One vector is turned by the same rotation once a tick. Each row is the vector after some number of ticks, and that number follows the row.
The counts run from 0 to 607.
[  6 -28   3   6  13  -6  -8  -7 -14 -13  -3  -2  33   2  14 -19  -6 -13
   5 -11 -19   3   3  -5 -12 -36   1 -20   7 -12  -5  -6   4  57  -9  19
   5  37   3   3  -3 -12   2  32 -12 -25   4  12  16  -1  24 -12  -5 -46
   3  -4  -5 -25   9   8 -24   0  14 -12  -4  29 -14   2  -8  -4 -34   8
 -11 -31 -12  -1 -27  43   8   0 -18]
325
[-23  -5 -14   4  25 -19  14  -9   9  -1 -23   2  38  -4 -21 -17  -9   5
 -28  -1  -7   5 -38 -16  12   9  -8  -5  10  17  -9  37   6  23   3  33
 -23  25   2 -12 -12 -14   1  12  22 -12 -10   1 -33  12   2  16 -12 -38
  -2   2  -1 -37   3 -14 -36  45  18  10  10  -4 -44 -11  20  -2  -1  -1
 -14  13 -29 -19   4  20  -9   4   6]
459
[ -3 -36  -9  10  29   0  21 -16   6 -34   6   8  14 -19  12  23 -10  13
  -5  24   0   6 -19  -3  15   2 -16  -2   5  35 -39   0  -3  11  -2  12
  10  14 -10  -8  13 -19   0  34  46  10 -12   8   1  -1  -9 -30  21 -46
  20 -13 -27 -15 -19   2 -12  24   0 -10   3  17   1  11   9   2 -16  32
  -1   3  -2 -35  -3  27  -3  16  23]
436
[  8 -47  -5   4  14  12   6 -13 -29   0   8  21  30   0  10  -1 -22  -1
 -13  -8  -6   6   4  -5   2 -15   1 -16   3  10  -1  -6 -24  49 -15  16
  -2  42   5 -20  -8 -24  -6  24 -13 -40   7  13  -3  27   2 -23   2 -56
   4   3 -19 -28 -10  -6 -32  10 -12  -3   4  13 -12  12  -4  -6  -6   2
   8 -30  -9 -12  -5  16   1  -1  -8]
314
[  3 -27  -7  11  26 -17  -7 -14 -21   1  -3   4   5  10   2   7 -10  -6
  11   9 -12  -3  26 -17  -1  11  -5  -1 -22  23 -16   2  -5  29 -29   8
  25   2   0   3   9   0  -4  37  41 -15 -26  20 -17   2 -17 -35   8 -54
  14 -27 -13 -24   0  12 -32 -12 -11  -8  22  -4  17   2  -4 -20  -6   6
   1 -12  20 -26 -13  10 -21  37  18]
34
[ -1 -14   0  20  -7 -22  -3 -22 -33 -29 -20 -20  22 -20 -18   9   8 -16
 -12  -7 -26  20  -3 -18  18   3   1 -24   0  -8  -4  22  -5  18  -6  15
   6  -9 -16  -8  -8  -8   0  10  12 -52 -12   9   5  -2  27  15  -5 -41
  10   1  24 -36   4  20 -27 -17  -4  -5  33 -13 -24 -20  11  -5 -25  14
 -11 -39 -23  11   0  20   7  15   4]
534
[ -4 -31 -15   8  29   4  13 -14   7 -24   1   0  26 -19  23  19 -10  13
   0  17   4  -1 -23 -11  18  10 -14   3  -2  30 -37  -7   1  11   1  10
   1  12 -11 -11  -5 -18  -3  39  46   5 -21   8  -8  -4 -22 -17   8 -41
  25 -20 -25 -11 -15   9  -5  23   2  -5  14  11   1   4   8  -1 -10  33
  -5   4   3 -41  -5  25 -13  20  23]
437
[ -2 -17  -9   3  34 -21 -10 -10   3 -32  -9 -22   1  18  12   4 -11  -2
  -9  14 -32   5  14 -22   3 -15  -4  -3  -7  15 -18  22 -19  28   8  17
  10  14 -22  -1  -6  -2 -13  15  26 -18 -23  12  -6 -20  25 -18  21 -72
  -3 -11   2 -16   5  11 -36 -19   2 -28  12  -7  -2  -8   8  -8 -36   6
   6  -9 -21 -12  -4  27 -10  24  18]
46
[ -8 -32 -15  10  17   5   8  14 -10 -14   5   4  40  -5  25   3 -28 -11
 -16  -6   6   2 -18 -11   5 -26  15 -18  13  12 -12 -10 -23  45   3  18
  -4  27   2 -10   2 -29  -6  23  -6  -8   2  17  20   6   2  -6  -4 -46
   8  -1 -26  -4  -3  -8 -26  33   1 -23   0  30  -5  21 -11  -8 -22  16
 -12 -29 -13 -27  -2  34 -11   5  14]
317
[  2 -23  16   3  38   3  37  -8  -1 -27   3  12  32  -7   7  16   0   2
  13  28   6  14 -27  -7   3  15 -19   7  15  11 -23  36  -5   7  -3   6
   8   4 -17 -10  13   3  19  44  31  18 -22  19 -11   2  -9 -30  15 -13
  35  -8  -1 -27 -23  10  -3  13   2  13  18   6  -1   2  10  15 -24  29
 -36  -3   6 -14 -28  18  -7  18  15]
427
[ -5  -3   5  15   5 -27   7 -29   5  -7  -8 -29  44 -34  -3  -9  15  -4
 -13   7 -16  -4 -34 -10  24  10  -7 -20   0  -9 -25  18 -14  11   3  10
 -15  -2   2  -2 -14 -15  19  30  17 -49 -20  20  -5   3   8  40 -27 -39
   3   3  20 -29   0   1  -9  20  11  22   1  -5 -29  -8  23   0 -18  19
 -30  -8   1   3  -1  19   2   6   5]
130
[  3 -24  -4  12  11 -26 -10 -20 -25  10 -16  -2  11 -29  -6  -9  -1 -26
  -6   8 -25  -4   9  -2  32   7   3 -23  -2 -10 -15   1 -30  20 -38  12
  31  -5 -10   2  -3   3   6  25  22 -48 -31  11   7  13   6   1  -7 -58
   1   0 -13 -34   3  -9 -40  -5  -5  -4   7   1  -5 -10 -15 -28  -1   0
   7 -10  16  -6   2   4   4  24   8]
521
[ 11 -32  -4  13  -8   9  18 -13 -27  -2  -8  29  12 -12   0  -7  19 -20
   1 -12 -11  20   4  -3   3  48 -12   9 -23  12  -8   6 -12  25 -23   9
 -18  13  17 -16 -23  -5  18  45  11 -43 -34  27   0  17 -12  -9 -14 -38
  14 -10 -16 -21   6  -1 -15   7 -20   7  16   6   1   3 -11   8  17  14
 -16 -21   0  -4 -26   4 -12  28  -1]
153
[ -2  -7  12   3   7 -16  16 -21  -8 -26 -18   7  20   3 -20  32   0 -10
  -8   7   1  12 -12 -44 -12   5   3 -11  21   9 -15  18  13  25 -12   7
   6  -1  16   4  37  -9  -3  22  23  16   1  19  -7  -3   4 -29  15  -9
  34  -7   1 -18 -15  16 -31  26 -11   6  42 -17  -3  13   6  -2 -13  25
 -49 -31 -12  -1 -11  20 -24  24  22]
19
[  3 -22 -10  16  -5 -22  -9 -30 -21 -23  -6 -11   8 -31 -12   8  -7 -13
 -12   3 -19   3  -4  -4  38 -11   9 -28   2   2 -28  -3 -11  18 -14  18
  24  -5  -6   4  14 -20  -9  10  28 -33 -10   4  26   2  26   9  -1 -67
   2   5 -12 -20   4   6 -31   2  -8 -19   0   3 -11  -4   8 -23 -22  12
   0 -19  -9  -5  11  28   8  15  16]
524
[  9 -34 -11  17  36  -8   6 -16   4  -4  -1  14  16 -14  17 -28  -7   4
   5  17 -20  10   0  11  12   5 -29  -2 -12  25 -20  10  -8  20 -13  27
  14  21 -17 -10 -19   7   8  33  40 -21 -35  -2 -11   2   4 -14   9 -66
   3  -9  -8 -34   0   1 -21   1   6  -2  -1  16  -3 -11   0  -5  -6   6
  15  18   9 -26 -23  17  12  22 -13]
442
[-12 -15  -5 -18   6 -12  12 -12   6 -10 -34  17  23   1  -6  -2   6  -1
 -25   2 -29  20 -16 -20   3  13  -6  11  16  12  -1  26  -5  16 -16  37
 -28  36  -5 -24 -20  -1  -9  17  19 -20 -22   6 -23  26  11 -21   3 -41
  -2   1 -16 -30  -5 -20 -39  22  12   0  20 -15 -32   5  -1   4   9  -1
   3  10 -43   0  -5  16 -17   7   0]
462
[-23  -6   6  11  28  -5   6   0   2 -20  19 -35  32  -8  -7   5 -11 -11
  -6  20  14 -20 -19 -24   7 -28  -6 -16   3  10  -9  16 -12  35   7   0
 -15  37  -5  13  -3 -42  20  16  26  -7  18  28 -21  -4  16  -1 -24 -30
  11   6   1 -26 -23   3 -13   3  27  21  16  -4 -17  -2  21  -5 -32   8
 -27 -19 -16  -9 -16  13 -16  15  15]
577
[-13 -13   5 -12   3 -11   6 -13  -9 -33  -1 -11   3 -10 -31   1   7 -11
 -11   5 -28  42 -10 -18  14  12  -9  14  -3  -2  -5  33   8   7  -4  10
 -21  19 -19  13   2  -7   7  15  27 -12 -25   2  -4  -2  26 -30  30 -33
 -14  -4 -18 -28  17  17 -29  -1   5 -25  38 -17 -24  -6  16 -11  -7  -1
 -15   4 -46  10   1  38  -8   6   5]
215
[ -5 -12  -6  -8 -13 -16   4  -3 -25  -9 -22  -7   7   6 -32  21   7 -18
 -16  -9  -9  16   2 -22  11  28   5   3 -15   6   8  36 -17  24 -13   4
 -20  15  -2  -6  -3  -9  -9   9  16 -38 -23  34 -14   8  18  -7 -10 -43
  -2  -3   4 -23   0   1 -33  -7  -9   2  36 -33 -16  -1   9 -14  -3  -2
 -23 -21 -38   8   3   6 -27  26  12]
541
[ 33 -22  -1   9   5  17 -15 -24  -6 -18  12   0  25 -31  -9 -11 -13 -23
  -2  12 -24   5  -8 -16 -11 -11 -30 -31  -4 -10  14  16  -4  26  -2  11
  -3  19  -7   4  15 -19  14  16  17 -15  -5  -1  12   1  11 -16   2 -58
  -6   0 -16 -23  16   6 -13 -19  22 -40  30  -6   3  -9   6 -14 -19   4
   2  -2   2  -2 -34  36  19  21 -17]
245
[-23  -2  -8   1  43 -27   8  10 -13   1  -9  -9  16  18 -18 -22 -19  -8
 -13   5 -15   2  -4  -2  12  -6  -3  -9  -4   9  -6  44 -27  34   3  23
   7  13 -13  -1  -8  -9  -1   8  24 -30 -19  14 -35   2  21   3  -2 -53
 -15  10  12 -34   0 -13 -42  -1   1  12   8  -8 -28 -17  18 -18 -22 -10
  -9   4 -12  -9   6   7   2  17  11]
53
[  9 -31  -8  17  -9  -2  10 -21  -9 -23 -10   3  29 -31   2 -15   6 -19
  20 -10 -24   9   1  20 -17   6 -24 -32   2   6  -4   6  -8  29   1  22
   6  12  -1  -8  16   0  11  40  21 -30  -4  10  16   0  20 -16  -4 -28
  21  15  -6 -13  -9 -12  -6 -29   2   5  15  20 -28   0 -11  -7  -8  22
 -21 -12 -10  14 -34  34  18  22 -24]
404
[-23 -20  13  -9  30 -11  30  15 -11   1   9  -7  35 -14 -13   4 -15 -10
   5  21   9 -17 -24  -1  29 -17   1  -1   8 -18 -14  33 -22  22 -26   3
   1  38 -22   9  -7 -14  23  32  24 -15  -9  22 -21  27  12 -14 -13 -20
   1   2 -13 -42 -22 -12 -17  15  19  30 -11   8 -13   0   4  -6 -26  -6
 -26  -3   5  -8  -3   3   0  -4   9]
588
[ 15 -19  -6  13   8   9   0 -16   1 -23  11  11  -9  -6   2 -14  20 -27
   3   3 -22  18  17 -17 -22  25 -14   5 -23  32  -8   4  -1  40  -6   9
 -21  34  21  13  -8 -26  14  36  15 -19 -22  17  11 -13  18  -6  -6 -52
  11  -8 -17 -14   8   7 -17   1   0 -10  16  10   2   4  -4   6   4   9
 -10 -16 -22  -9 -52  23 -11  36  -3]
164
[  8 -40 -12 -14 -23   4   8 -18 -22  -5  -8  15  19 -24 -24   6 -14  -6
   3  -7 -11   0   5  15   1  22 -16 -20  -5   2  -8   2 -13  38   7  11
   3  10   9 -24  22 -24  -6  36  17 -41  -3  11   2  26   4 -26   0 -46
   1  16 -20 -13 -13 -35 -15  -5 -11   8   5  14 -40   4  12 -22  -2   9
  -8  -7   1   9  -4  30  16  18  -3]
393
[ -7 -32 -10   3 -15   8   0 -14 -13 -28 -16  24  33 -15  -7  17   5  -5
 -11 -16 -14  22 -34 -17   4  10   2 -10  18   4 -14 -16  16  19 -22  34
  -8  33   2 -16   7 -14 -11  26  19  -6  -2   2  17  19  -9 -33  -7 -22
  27 -14 -40  -4   9   4 -31  32   2 -15  29   0 -20  17 -11   7   1  22
 -16 -13 -37 -10   0  22 -12   6   5]
475
[-29  -7  22   0  16 -28  19   6  -8   6   6  -7  37  12 -25 -19  -2  -8
   1  -1  -3   4 -18  -9  -8 -11   3   5   9 -19 -15  20  -2  44 -24   8
  -5  27  12  34  17  -2  17  32  12 -24  -4  24 -24  12  11 -12  -6 -11
  -3   5  -2 -34  -2   2 -36  18   6  25   3   7 -20   3   3  -5 -14  -3
 -58  -6  -2  11  -8  12 -14  -4   4]
340
[  2 -12 -16  -4  26 -24  -7 -14  20  -8 -28 -11  17  -5   9 -20  -7   3
 -14  13 -24   1  -4 -19   4  11 -19   7 -13  24  -6  17   7  20   6  28
 -23  28 -10  -5 -28  -5  -4  26  32 -14 -35   6 -29  -1   8   7   2 -65
 -13 -17 -10 -28  10  -8 -23   8  19 -11   6  -6 -12  -9   9  -5  -7   2
   5  22 -21 -23 -18  24 -16  22   0]
451
[-12  -9  11  35  39   7  16 -11  -3 -16  20   0  14 -16   9 -16   7 -33
  -5  12  -9  17 -19 -20 -16  -2 -24 -18  -1  22 -12  20 -12  27  -6  12
 -11  19  11   4 -11 -27  39  31   1 -13  -4   9   1 -18  17  11 -13 -14
  16   6   7 -24  -6   8 -13  21  12  15  19  19 -14  -7   6  11  -7  24
 -27 -31 -13 -10 -46  16   0  23   7]
169
[  8 -28  -6   2  18 -11  -6   4 -14   5 -10  -1  30   2  23 -22  -3 -15
   4  -9 -29   0  12 -11 -16 -20   4 -11   0  -8   7  -3 -16  52 -21  21
  -9  39  -3  -4 -18   0   7  47 -14 -34 -11  21  -2  12  11 -13 -11 -55
  -2  -8 -13 -26  10  -7 -22  -6  17 -18   9  15  -6  13 -30  -5 -12   1
   0 -24  -9 -10 -36  25  -9  11 -16]
323
[ 13   1  11   0  18 -11  20  -8  -9   2 -11  -5  53 -33 -20   9 -22 -14
  -6  26   7 -11 -35 -29  -2  -8  -6 -24  28 -19   6  38 -10  23 -10   4
   4   0 -12  15  20 -13  18  18  11   4 -13  16  -5  11  11   7  -2 -23
  10   8   7 -43 -10  -4 -23  15  27   3  19 -13   7   0  10 -10 -29   5
 -39  -7  17  -1 -32  20  -4   5   0]
259
[ 15  -4  20 -14   3   2 -12 -31  10  -8   3   2 -11   1 -22  11   2 -21
 -13  24 -23   5  -8 -50  -5   4  -7  -2  14  -1 -18  20 -12  22 -29   7
   4  22   7  13  23  -7  18  11  29  -3  -8  12  -9   6  13 -26   9 -57
  -5  -3 -20 -16   4  12 -58   9   1 -12  15 -27   2   0  13  -6  -7  -5
 -20  11 -15   5 -12   9 -13  18  28]
502
[ -9 -27   0   9   4   8  21  14 -42  -2   4  25  20  -1 -24  11  -6 -26
  -7 -13   8   9  -3   0  12  29   5 -10 -19  14  11  34 -37  32 -24   7
  -4  24   4 -13   5 -15   8   5  16 -33 -10  36 -10  25   5 -18 -12 -27
  14   6  -7 -17  -9 -10 -31   0 -20  17  35  -9 -11   4   6 -11   2 -13
 -31 -21 -21   3  -1  -8 -13  26   6]
550
[-21 -43  14  -3   0  -1  11 -11 -14 -17  27   1   9   4  -7  -5  -1  -6
   9  -4 -24  23  -4  13  16  -9  -3  -1 -10  -8 -38  -9 -13  25 -29   5
  18  22   0  13  30   1   9  36  18 -31 -10  16  10  15   0 -51  28 -39
   1   3 -29  -8   2  13 -34   5 -23   0  -3  22 -16  11  -2 -18 -12   7
 -29  -1  -7   3  16  20  12  -1   7]
354
[ 11 -21   3   0  -5 -21  14 -14 -20   2 -13  -4  53 -34 -13  37 -12   4
  -5  13  16 -13 -22 -22  14   6   4  -8  12  -9  -4   9   3  14 -28  -1
   7  -1 -11  11  14  -8  -3  31  31   0 -24  25  -3  17  -9  -9  -1 -21
  21 -16  -9 -37 -12   1 -10  12  14   0  28 -12  23  12  -1 -13  -8  18
 -37 -10  23 -14  -1  14 -26   6   6]
269
[ 17 -32   9   4  -2 -18  22  -9 -17   6 -15  14  48 -30  -8  10  -3  -6
   8   9   2  -3   0   7  20   7  -7 -11  -3  -4  -1  20 -22  14 -48  14
  22  13  -6  12   9  16   3  29  32 -18 -30  21   1  23   1 -20  10 -40
  12  -4 -10 -46 -13  -8 -21  -7  -2   6  14   2  19   8 -16 -22  -1   1
 -15  -4  25  -2 -10   7 -13  13 -15]
272
[  1 -20  -6   8   9 -27 -12 -12 -36  15  -9  -4  19 -31  -7   9 -13 -19
 -10  12 -15 -11  -5 -21  27  12   4 -19  -6  -9 -20   7 -14  17 -29   4
  21 -20  -8   1 -10 -14   7  36  23 -37 -33  18  -5  16 -21   6 -17 -46
   5 -13 -15 -26  13   3 -29  12   6  -4  12  -7   5  -5  -8 -21  -2   6
  -2  -9  34 -22  -4   7 -11  29  22]
519
[-47  -1  -1  13  10 -24   5  -3  -2  -8  -6 -20  12 -10 -35  -8   7 -19
 -11   0 -13  14 -14 -10  16   6 -14   9 -25   9  -5  27  -7   0 -20  21
 -27  23 -13  20 -11 -13  12  15  35 -34 -26  -2 -21   6  11  -7   2 -23
 -11   5  -8 -28  11  -7 -31   5   6   2  38 -15 -37  -7   8 -21  16  -3
 -11  11 -32   0  10  17 -18  14  -2]
212
[  4   4  20 -11  15  -5  -7 -22  13  -2  11   1  -6   4 -25   3   0 -30
 -14  27 -26   7  -8 -45  -6   3  -9  -6  10   7 -14  20 -17  20 -30  11
  -2  25  15  19  21  -8  22   8  27  -1 -10  15 -11   1  15 -24   5 -54
  -5  10 -23 -18   3   0 -59  15   2  -3  16 -24   2  -2  10 -10   2 -12
 -25  18 -15   1  -6   0 -20  19  29]
501
[  1 -32  -8   0  -4  15  13  10 -36 -28   4  26   3   2 -25  17   0 -25
  -6 -10   6  18   9   5  13  17   0  -3 -14  14   4  26 -28  36 -23   5
   0  31  -1 -13  13 -15  -4   4  20 -21 -12  32   9  16  18 -33   4 -46
  17   7 -19 -13  -9  -9 -28  -2 -25  -4  26  -1  -5  11   5 -11 -12  -9
 -21 -29 -32   5  -3   7  -6  26  13]
552
